A single turn carries every row of the set below to another of its rows. Some are shown first; where does it send the rows asked next?
pur: [ 0.35 -1.76 -1.38  2.50  0.01 -1.48 -1.53 -3.00  2.27  1.49 -0.58  2.30
 -0.43  0.28  0.85  0.89 -0.13 -0.68 -0.18 -0.81  1.83 -1.50  0.46 -0.72
 -0.32  1.02 -0.47 -0.53  1.14  1.36 -0.78 -0.57  4.24  1.32  0.81 -0.97
  0.08  2.71 -1.95 -2.26  3.01  0.18 -1.49 -0.56 -0.71  0.80  0.67 -0.69]
gibi: [ 0.78 -1.03 -1.15  0.76 -1.02 -1.94 -0.73 -1.58  1.85  2.02 -1.40  0.99
  0.70 -0.23  1.45  1.36 -1.12 -1.20  1.94 -0.72  0.77 -0.53  1.41  0.04
 -0.73 -0.67  0.64 -1.52  1.78  0.46 -1.06 -1.70  2.68  1.07  2.78 -2.16
  0.96  2.00 -3.81 -3.74  2.75 -0.38 -1.83 -1.31  0.40  1.27 -0.94  0.06]
dev: [ 0.19 -1.12 -1.93  2.25  0.65 -0.92  0.03 -2.51  3.02  1.89 -1.08  1.61
 -0.86  0.69  1.72  0.90  0.16 -1.26  1.08 -2.01  2.58 -1.94 -0.59 -0.36
 -0.89  1.06 -0.11 -1.90  0.61  1.60 -0.59 -0.95  4.22  2.19  0.28 -2.06
  0.98  0.96 -1.92 -2.96  1.85  0.10 -1.28  0.10 -0.28  1.10 -0.33  0.45]
ven: [ 0.79  0.21 -0.45  1.03  0.89  1.76  0.39  1.80 -0.23 -1.83 -1.04  1.25
 -0.20 -0.21 -0.05  0.32 -0.10  0.55  2.18 -0.97  4.53 -0.10  1.48  0.59
 -1.59 -0.10  0.30 -2.65 -0.04  0.86 -3.02 -0.06 -2.35  0.13 -0.47 -0.69
  0.24 -0.32 -1.38 -1.44  0.06  0.53  0.24  0.79  0.32 -1.77 -0.37 -3.63]
riduk: [-0.97  2.26  0.72 -1.19  0.80 -1.95 -0.34  0.75 -0.22  0.01 -0.46 -1.30
  0.01 -0.48  0.40  0.88 -0.94  0.13 -1.93 -0.87  0.35  0.35 -0.81  0.27
  0.66 -0.83  2.46 -1.09 -0.48  0.86 -2.82 -1.68  2.91  0.20  2.56 -0.40
 -3.51  0.82 -1.32  0.48 -0.44  0.46 -0.48  0.58  0.71 -1.82 -0.39 -0.06]
gepi: [ 0.21  3.79 -1.12 -0.04  0.07 -0.36 -0.61 -0.79 -0.38  1.83 -0.38 -0.82
  0.53 -0.42  0.72  0.43 -0.96 -0.98  2.35 -1.32 -1.91 -1.19 -0.64 -0.05
 -0.01  3.19  1.61  0.38 -1.18  1.25 -0.82 -0.29  1.40 -0.27 -2.39 -0.61
 -1.29  0.11 -0.30 -1.58  1.22  0.56  0.64  0.24 -2.24 -0.86  0.33  1.39]
bekoz: [ 0.68  0.12  0.22  0.01  0.55  0.06 -0.41 -2.21  0.98  0.53 -0.42 -1.19
  0.44 -0.06  0.03  1.25 -1.84 -0.62  0.95 -0.54 -2.28 -0.88  0.43 -0.23
 -1.72 -0.89  1.00  0.69 -0.30  0.55 -1.44  2.96  5.37 -0.15 -0.33 -0.28
  2.88  1.16 -0.69 -3.10 -1.34 -0.24 -0.37 -0.69 -0.25 -0.61  0.22 -0.22]
takud: [ 1.54 -1.05  0.47  1.74  0.78 -0.87 -0.27  0.68  1.64 -0.36 -0.79  1.80
  0.09 -0.58 -0.20  0.76  0.30 -0.57  0.70 -0.02  4.65 -0.59  0.61  0.44
  0.79  1.66  0.44  0.85 -0.58  2.20 -1.31  0.16 -2.46  1.11  0.40 -0.70
  0.25  0.60 -0.74 -3.08 -2.49  0.37 -0.92  0.32  2.27  0.70  1.11 -2.98]
genun: [-0.11  0.55  0.46  1.70  0.03  0.05  0.24  1.77 -0.52 -2.09 -0.98  0.94
  0.21  0.02  0.88  0.79 -0.01  0.55  1.76 -0.91  4.60 -0.19  2.38 -0.29
 -1.43 -0.06  0.98 -1.69 -0.22  0.17 -2.66  0.46 -2.16 -0.57  0.04 -0.06
  0.05 -0.01 -1.28 -1.73  0.22  0.55  0.14  0.24  0.32 -1.86  0.07 -4.06]
bise: [ 1.89 -0.21  0.58  0.65  0.91  1.42 -0.24 -1.24  1.83  1.05 -0.12 -0.85
 -0.83 -0.27  0.64  0.97 -2.00 -0.65 -1.26 -0.82 -3.69 -1.54  0.50 -0.53
 -1.60 -1.88  0.95  0.19  1.45  0.25 -1.70  0.95  3.90  0.60  0.47 -0.81
  2.90  0.90 -0.54 -2.49 -0.71  0.20 -0.96 -0.18  0.48 -0.48 -0.67 -1.27]
Ginal: [ 1.70 -1.70 -0.68  1.41  0.36  0.03 -0.59  0.54  1.37 -0.03 -1.03  1.05
  0.23 -0.76  0.23  0.05 -0.77 -0.30  1.14  0.15  4.31 -0.48  0.67  0.32
  1.27  0.72  1.14  0.84 -0.13  1.56 -1.29 -0.54 -3.67  1.14  1.04 -1.08
  0.64 -0.05 -0.91 -3.25 -2.65  0.01 -0.91 -0.54  1.70  0.49 -0.36 -2.53]
Lusez: [ 0.83  4.19  0.05  0.02  0.46  0.05 -0.63  0.80 -0.13  2.46 -0.09  0.05
  0.37 -1.17  1.96  0.57 -0.83 -0.47  1.37 -1.31 -3.93 -0.39  0.31  0.43
 -0.41  1.80  1.19 -0.04  1.17  0.93 -1.13 -1.43  0.16 -0.06 -1.11 -0.47
 -0.96  0.19 -0.12 -1.55  1.68  0.93 -0.18  0.64 -0.25 -0.08 -0.69  1.24]
dap: [ 0.74 -1.08 -1.44  0.88 -0.26 -0.83 -0.70 -1.68  2.14  2.06 -0.62  1.31
 -0.37  0.63  2.24  1.80 -1.01 -1.59  1.98 -1.32  1.63 -1.63  0.16  0.06
  0.05  0.15 -0.02 -1.66  1.46  0.71 -0.21 -1.80  3.28  2.15  1.14 -2.72
  2.20  0.03 -3.26 -2.99  2.07 -0.07 -2.34 -0.97 -0.03  1.12 -1.99  0.08]
pivip: [ 2.14 -1.58 -0.07  1.09  0.31 -0.51 -0.97  0.46  1.14 -0.38 -0.76  1.61
  0.42 -0.93 -1.40  0.58 -0.27 -0.92  0.91  0.60  4.30 -0.45  0.69  0.85
  1.17  1.50  0.25  0.95 -0.60  2.17 -1.60  0.06 -2.64  0.92  0.56 -0.78
  0.31  0.90 -1.31 -2.90 -2.01  0.28 -0.87 -0.07  1.69  0.52  1.12 -3.17]
viveg: [ 0.39  3.78 -0.36 -0.47  0.52  0.21 -1.52  0.05 -0.37  2.35  0.58  0.13
  0.42 -1.04  1.68  1.25 -1.26 -0.81  1.95 -0.79 -2.68 -0.77 -0.49  0.89
  0.52  2.72  0.46  0.24  0.14  1.36 -0.50 -0.88  1.35  0.18 -2.72 -0.43
 -0.01 -0.58 -0.47 -1.06  1.06  0.94 -0.24  0.25 -1.22 -0.68 -0.58  1.19]
Nor: [ 0.30 -0.19 -0.73  1.63  0.63  1.41 -0.83  1.19 -0.46 -1.79 -0.28  1.55
 -0.05 -0.19  0.68  0.25 -0.22  1.35  1.68 -0.49  4.70  0.13  1.82  0.24
 -1.25 -0.11  0.28 -1.64  0.50  0.41 -2.41  0.23 -2.13 -0.13 -0.63  0.24
  0.61 -0.34 -0.45 -1.06 -0.09  0.69  0.16  0.23 -0.13 -1.89 -0.72 -3.64]
boz: [ 0.48 -1.70 -1.48  1.19 -0.89 -1.99 -1.46 -2.09  2.27  1.51 -1.58  1.03
 -0.09 -0.55  0.46  1.57 -1.10 -1.44 -0.26 -0.29  0.78 -0.72  0.99  0.29
  0.10  0.34  0.21 -1.37  0.97  1.27 -1.62 -1.75  3.45  0.89  1.49 -1.85
 -0.22  3.16 -3.99 -2.67  3.20  0.04 -1.39 -1.29 -0.33  0.26  0.91 -1.23]
sivu: [ 0.86  3.29 -0.81  0.56 -0.43 -0.35 -1.06 -0.51 -0.75  1.49  0.23 -0.45
  0.24 -0.07  0.53 -0.04 -1.09 -0.67  1.06 -1.18 -3.03 -1.95  0.29 -1.26
  0.66  2.63  1.98  1.43  0.00  0.37 -0.89 -0.58  0.44 -0.24 -1.22 -0.57
 -1.64  0.65  0.01 -0.94  2.26  0.58  0.26  0.03 -2.75 -0.74 -0.11  0.31]
nasi: [ 0.35  1.98 -0.16 -2.92  1.28  0.01 -1.03  0.66 -0.97  0.04  0.88 -0.60
  0.03  0.27 -0.88  0.68 -1.33 -0.42  0.84 -1.21  1.22 -0.34 -1.92  0.95
  1.25 -0.64  1.14 -1.18 -0.28  0.84 -1.91 -1.53  3.28  1.41  1.59 -1.47
 -1.16 -1.51 -1.39  0.99 -0.85  0.33 -1.01  1.28 -0.25 -1.19 -2.43  0.77]
gorib: [ 1.06  0.22  0.39 -0.02  1.10  0.87  0.02 -1.37  2.01  1.16 -0.80 -1.23
 -0.54 -0.77  0.67  1.66 -1.91 -0.86 -0.29 -0.69 -3.07 -0.73 -0.13  0.73
 -1.89 -1.26  0.68 -0.79  0.23  1.06 -1.81  1.27  4.94  0.21 -0.85 -0.78
  2.70  0.82 -1.10 -2.94 -1.54  0.19 -0.45 -0.31  0.79 -0.91  0.11 -0.44]
lafo: [ 1.32 -0.43 -0.21 -0.15 -0.20  0.60 -0.09 -2.11  1.05  0.26 -0.34 -1.83
 -0.44  0.49 -0.96  1.12 -2.38 -1.45  0.07 -0.73 -2.36 -2.24  0.22 -0.83
 -0.71 -0.93  1.77  0.76 -0.59  0.36 -1.53  1.89  4.78  0.06 -0.05 -1.32
  2.52  0.95 -1.50 -2.54 -0.89 -0.36 -0.21 -0.67 -1.44 -1.26 -0.06 -1.35]
bobi: [-0.79  1.10 -0.47 -0.24  0.98 -0.81 -2.07 -0.50 -0.49 -0.03  1.09 -0.33
 -0.70  0.20  0.53 -0.17 -1.09  1.17 -2.43 -0.63  1.11 -0.23 -1.39 -0.57
  1.54 -0.29  1.90  0.32  0.17  0.40 -1.83 -1.17  3.16  0.86  1.63  0.54
 -2.55  0.04  0.45  1.62 -0.48  0.67 -0.85  0.51 -0.68 -1.85 -1.68 -0.12]
div: [-0.36 -0.05 -0.61  1.59  0.35  0.86 -0.28  1.45 -0.02 -2.02 -0.95  0.70
 -0.62 -0.35  1.06  0.92 -0.71  0.53  0.71 -0.41  4.74 -0.11  1.50  0.38
 -0.60  0.30  0.94 -2.16 -0.38  0.54 -2.60 -0.16 -1.95 -0.19 -1.22 -0.30
  0.18 -0.26 -1.50 -1.15 -0.34  0.79  0.24 -0.14 -0.31 -2.64 -0.04 -4.36]
Pezun: [ 2.06 -1.82 -0.82  0.93  0.20 -0.09 -0.76  0.23  1.09 -0.14 -1.24  0.95
  0.52 -1.04 -1.04  0.00 -0.70 -0.53  1.47  0.44  4.10 -0.20  0.74  0.74
  1.05  0.84  0.98  0.61 -0.46  1.97 -1.75 -0.38 -3.41  0.73  0.98 -1.17
  0.15  0.79 -1.47 -3.30 -2.25 -0.23 -0.66 -0.37  1.68  0.59  0.37 -2.55]
Fovot: [ 1.14  3.48 -0.34  0.08 -0.20  0.28 -0.32  0.46  0.09  1.91 -0.35 -0.65
 -0.40 -0.77  1.07  0.50 -1.36 -1.23  0.05 -1.27 -4.17 -1.60 -0.04 -0.36
  0.66  2.08  2.03  0.08  0.52  0.77 -1.41 -2.05 -0.21  0.14 -1.00 -1.31
 -1.77  0.64 -0.91 -0.94  2.19  0.74  0.03  0.30 -1.39 -0.70 -0.28  0.00]
kem: [ 0.87  0.39  0.59  0.87  0.19  0.99 -0.30  2.10 -0.69 -2.18 -0.13  1.48
 -0.28  0.06  0.10  1.27 -0.23  0.18  1.52 -0.65  4.28 -0.54  1.98  0.23
 -0.64 -0.01  0.23 -1.57  0.22  0.21 -2.61  0.12 -2.25  0.17 -0.28 -0.64
  0.78 -0.57 -1.69 -0.89  0.32  0.68 -0.49  0.45  0.09 -1.95 -0.53 -4.65]
kogu: [ 1.40 -1.21 -0.01  1.84  0.78 -0.33 -0.03  0.66  1.90 -0.18 -0.95  1.23
 -0.43 -0.63  0.57  0.63 -0.30 -0.68  0.52 -0.11  4.41 -0.69  0.38  0.39
  1.28  1.27  1.00  0.54 -0.66  1.90 -1.23 -0.41 -3.01  1.29  0.35 -1.07
  0.54 -0.17 -0.78 -3.26 -2.91  0.26 -0.93 -0.07  2.07  0.37  0.17 -2.69]
Dol: [-0.49  1.65 -1.05 -0.83  1.65  0.03 -0.54 -0.44 -0.51  0.27  0.10 -0.58
  0.12  0.49 -0.26 -1.25 -0.42  1.21  0.56 -1.65  1.90 -0.20 -1.92 -0.34
 -0.23 -0.54  1.90 -0.74 -0.37  0.79 -2.00 -0.57  3.33  1.10  1.98 -0.19
 -2.49 -0.45  0.79  0.63 -0.88  0.08  0.06  1.66 -0.33 -0.74 -2.10  1.91]
dotug: [ 1.82 -0.20  0.13  0.64  0.23  0.94  0.94 -1.68  1.54  0.55 -0.94 -1.76
 -0.65  0.29 -0.53  0.20 -1.88 -1.03 -0.45 -1.41 -3.48 -2.10  0.48 -1.41
 -1.91 -1.68  2.15  0.13  0.35  0.10 -2.09  1.29  3.77  0.31  1.28 -1.48
  1.90  1.39 -0.89 -2.99 -0.52 -0.60 -0.06 -0.17 -0.44 -0.47 -0.12 -0.96]
Vaz: [-0.05  2.58  1.70 -2.19  0.61 -1.95 -1.17  1.18 -1.64  0.23  0.91 -0.07
  1.14  0.03  0.09  0.89 -0.77  0.40  0.49 -0.78  0.41  0.51 -0.01  0.21
  0.36 -1.24  1.30  0.27  0.89  0.01 -2.02 -0.71  2.89  0.42  3.39 -0.30
 -1.84 -0.28 -0.95  0.48 -0.16  0.33 -1.34  0.88  1.12 -0.70 -1.97  0.41]

ven -> div
Ginal -> takud
Where do these go?
pur -> gibi
bise -> bekoz
riduk -> nasi
sivu -> Lusez

A single turn carries every row of the set below to another of its rows. Some are shown first; where does it send the rows asked next?
tanu: [-1.29 -1.07 -1.49  1.07 -2.64  2.70 -1.41  0.11  0.10  0.68  0.14 -1.37
 -2.83 -0.16  1.17 -3.22 -0.08  1.24 -0.82 -0.86  2.41 -0.09  0.85  0.57]
Bivob: [-2.50 -3.05 -3.34  0.51 -0.51  1.44 -0.55  0.63  1.60 -0.27 -0.07 -0.59
 -0.49  0.59  2.90 -0.31 -1.47 -2.41  0.62 -0.27 -0.05 -0.06  0.56 -2.96]
fip: [-2.29 -0.92 -1.71  2.44 -1.68  2.44 -3.00  1.77  0.13  0.91 -0.28 -2.33
  0.85  1.16  2.47 -0.91 -0.80 -0.81 -1.45  0.92  0.63 -1.20  0.67  1.18]
renud: [-0.53 -1.05 -1.71  2.27 -0.81  0.57 -0.21 -2.82  2.28 -1.53  0.38 -0.87
 -0.15  0.52  0.74 -1.10  0.54 -0.38 -0.50 -1.37  1.53  0.93  2.19 -1.81]
mused: [-0.15 -2.01 -3.87  2.63 -3.08  1.46  0.49  1.71 -1.28 -0.62 -1.22  0.26
 -1.24 -0.24  2.64 -0.50 -1.43  2.01 -0.35  1.12  0.30  0.93  0.34  1.70]
fugap: [-2.72 -1.39 -4.61  0.38 -1.37  2.77 -0.72  2.86  0.78 -1.03  0.59 -0.92
  2.15  0.34  2.97 -1.16 -0.56 -1.11 -0.01  2.44  0.79  1.26  0.68 -0.20]
pimek: [ 0.50  1.27 -1.65 -0.24  0.80  0.48 -0.23  0.94  0.26 -2.56  2.40 -0.43
  0.00  0.33  1.02 -1.00  1.06 -1.89 -2.36 -0.01  0.15  2.38  1.42 -1.24]
Mer: [ 1.69  1.02 -3.91 -1.45 -1.07  0.29  1.60  0.43  0.32 -0.83  0.61 -1.49
 -1.16  2.28  0.69  0.96 -0.97 -0.95  0.00  0.75  2.18 -1.42  1.72 -1.69]
ran: [-2.12 -0.89 -2.83 -1.00 -2.09  0.07 -1.51  1.52  0.69 -0.20 -0.33 -0.75
 -0.09  0.55  3.40  1.15 -0.23  1.34 -0.74  0.34 -0.07 -2.31 -0.63 -1.88]
gitaf: [ 0.95  0.17 -2.51 -0.55 -0.10 -0.56 -0.12 -0.40 -3.75  1.04 -0.12 -1.08
 -0.17  0.21 -0.26 -0.57 -1.47 -0.61 -0.81  0.30  1.43 -0.59 -0.33 -0.37]
doba: [ 1.97  1.56 -2.91  0.36  1.10  2.36 -2.23  2.21 -1.26 -1.23  0.69  0.41
  0.10  0.51  2.06 -1.18 -1.15  1.26 -2.29  0.15  0.24  1.38 -0.04 -1.46]
bozu: [-0.63 -1.55 -2.76  0.44 -0.19  2.40  1.80 -1.45 -0.71  0.08  0.60 -2.56
 -0.88 -0.06  2.47 -1.07  1.53 -0.29  1.01  1.32 -1.52  1.05  0.38  0.87]
toz: [ 0.14 -0.81 -3.26  0.94 -1.90 -0.01  0.83  0.74  0.25 -2.90  1.11 -0.74
  2.65 -1.59 -0.07 -2.37 -0.74  0.06 -0.44  0.42  1.07  2.43 -0.15 -0.38]
kodiz: [ 0.35 -1.14 -5.01  1.77 -1.26  1.92  0.41 -0.24  0.84 -0.51  0.13  0.82
 -0.81  2.04  1.53  1.35 -1.41  0.77  0.85  2.01 -0.66  2.79  1.71 -1.52]
Rebul: [ 1.28 -1.01 -3.72  0.89 -0.54  1.91  1.86  0.80  0.15 -3.57  0.83 -1.05
 -0.82 -0.13  1.80  1.63  0.30 -1.11 -0.46  0.31 -1.29 -1.46  0.44 -0.07]
gid: [ 1.08 -0.42 -3.85  1.36 -0.57  3.23 -0.53  1.85  0.23 -1.96  0.42 -0.50
  1.17 -0.40  2.60 -2.31 -0.64  2.76 -0.34  0.92 -0.73  2.19 -0.67 -0.61]
kub: [-0.28 -0.55 -3.11  0.48 -1.57  1.62 -0.15 -0.63  0.54  2.24  0.13 -1.16
 -2.91 -0.74  0.71  3.10 -1.35 -0.40 -0.46  0.59 -0.90  0.42  0.61 -0.72]
Nabo: [-1.33 -1.36 -1.85  0.82 -3.44  2.11 -0.25 -0.51 -1.09  0.49 -1.18 -1.72
 -2.63  2.23  0.66 -0.74 -2.47 -0.84  0.02  1.12  1.27  1.36 -1.34  0.37]
Fesun: [ 0.81 -0.33 -0.39 -0.51 -2.24  1.95  0.68 -0.12  1.63 -0.90  0.00 -1.62
  0.59 -0.65 -1.64 -1.66 -0.21 -1.50 -1.90  0.30  1.54 -1.06  0.02 -2.26]
lut: [-0.44  1.84 -2.94 -0.10 -1.09  0.90  0.56 -0.55  1.20 -0.05  0.65 -1.99
  1.23 -2.23  1.32 -0.50  1.10  2.15 -2.10 -0.18 -0.33 -0.42  0.59 -0.57]
zupe: [-0.47 -1.08 -3.41  1.39 -2.33  1.75  0.67 -1.37  0.27 -0.36  0.05 -2.71
 -0.36  0.67  0.31 -2.57 -1.43 -0.15 -0.78  3.19  0.12  0.56  3.94  0.32]
liriv: [ 0.03 -0.68 -3.64  0.83 -1.95  1.83 -1.71 -0.12  2.37 -2.29  1.07 -1.60
 -1.58  0.32 -0.04  0.66 -1.06 -1.41  1.16 -1.03 -0.34  2.57  1.42 -2.39]
divud: [ 1.23 -0.08 -3.16  0.12 -1.76  3.13  0.16  2.34 -1.10 -0.05 -0.95  0.08
 -0.91  1.82 -0.54 -0.73 -3.13 -1.84 -1.75  2.70 -0.03  1.30  0.71 -1.64]
duv: [-0.20 -0.07 -2.63 -0.81 -1.86  2.07 -0.74  0.50  1.18  1.37  0.99 -0.61
 -2.44 -1.54  0.97  0.12  0.64  1.79 -0.54 -1.19  2.54 -1.31  0.22 -0.68]
raner: [-0.83 -0.37 -3.17 -0.16 -0.82 -0.94 -2.50  3.66 -0.64 -0.08  1.70  0.59
  0.60  1.93  1.49 -0.29 -0.92 -0.25 -1.25  1.04 -0.63  0.15  1.78 -1.81]
dun: [-1.34 -2.27 -0.94  0.23 -1.53  1.26 -2.80  0.89  0.70  1.50  1.53 -0.62
  1.28  1.61 -0.73 -0.21 -1.39 -1.21 -0.49  2.44  0.67 -0.30 -0.04 -1.69]
godug: [-0.49  1.90 -1.41  1.19 -1.43  0.84  0.06  0.30 -0.54 -1.18 -0.12 -2.37
  0.32  1.92  1.76 -3.29  0.10  0.40 -1.84 -1.65  1.70  0.16 -0.21  0.49]
Losa: [ 0.03 -0.91 -2.23  1.50 -1.46  0.89 -1.45 -1.38 -2.66 -3.12  0.16 -0.42
  0.41  1.10 -0.23 -0.77 -1.48  0.13 -2.39  2.79  0.97 -0.08  0.79  0.89]
rit: [ 0.02 -0.22 -2.38 -0.61 -3.08  2.33 -2.75  0.17  0.67 -1.89  0.41 -1.77
 -0.58  0.03 -2.10 -0.83 -2.26 -1.66 -0.70  1.19  0.79  2.30  0.39 -2.19]
suf: [ 0.70  0.75 -2.29 -0.26 -0.96  2.59 -0.66  2.15 -1.45 -0.01 -0.08  0.73
 -2.47  0.85  2.17  1.87  0.06  0.25 -2.64  2.16  0.93  0.21  0.42  0.75]

gitaf -> Losa
suf -> divud
Where do these go?
fugap -> Bivob
gid -> liriv
toz -> renud

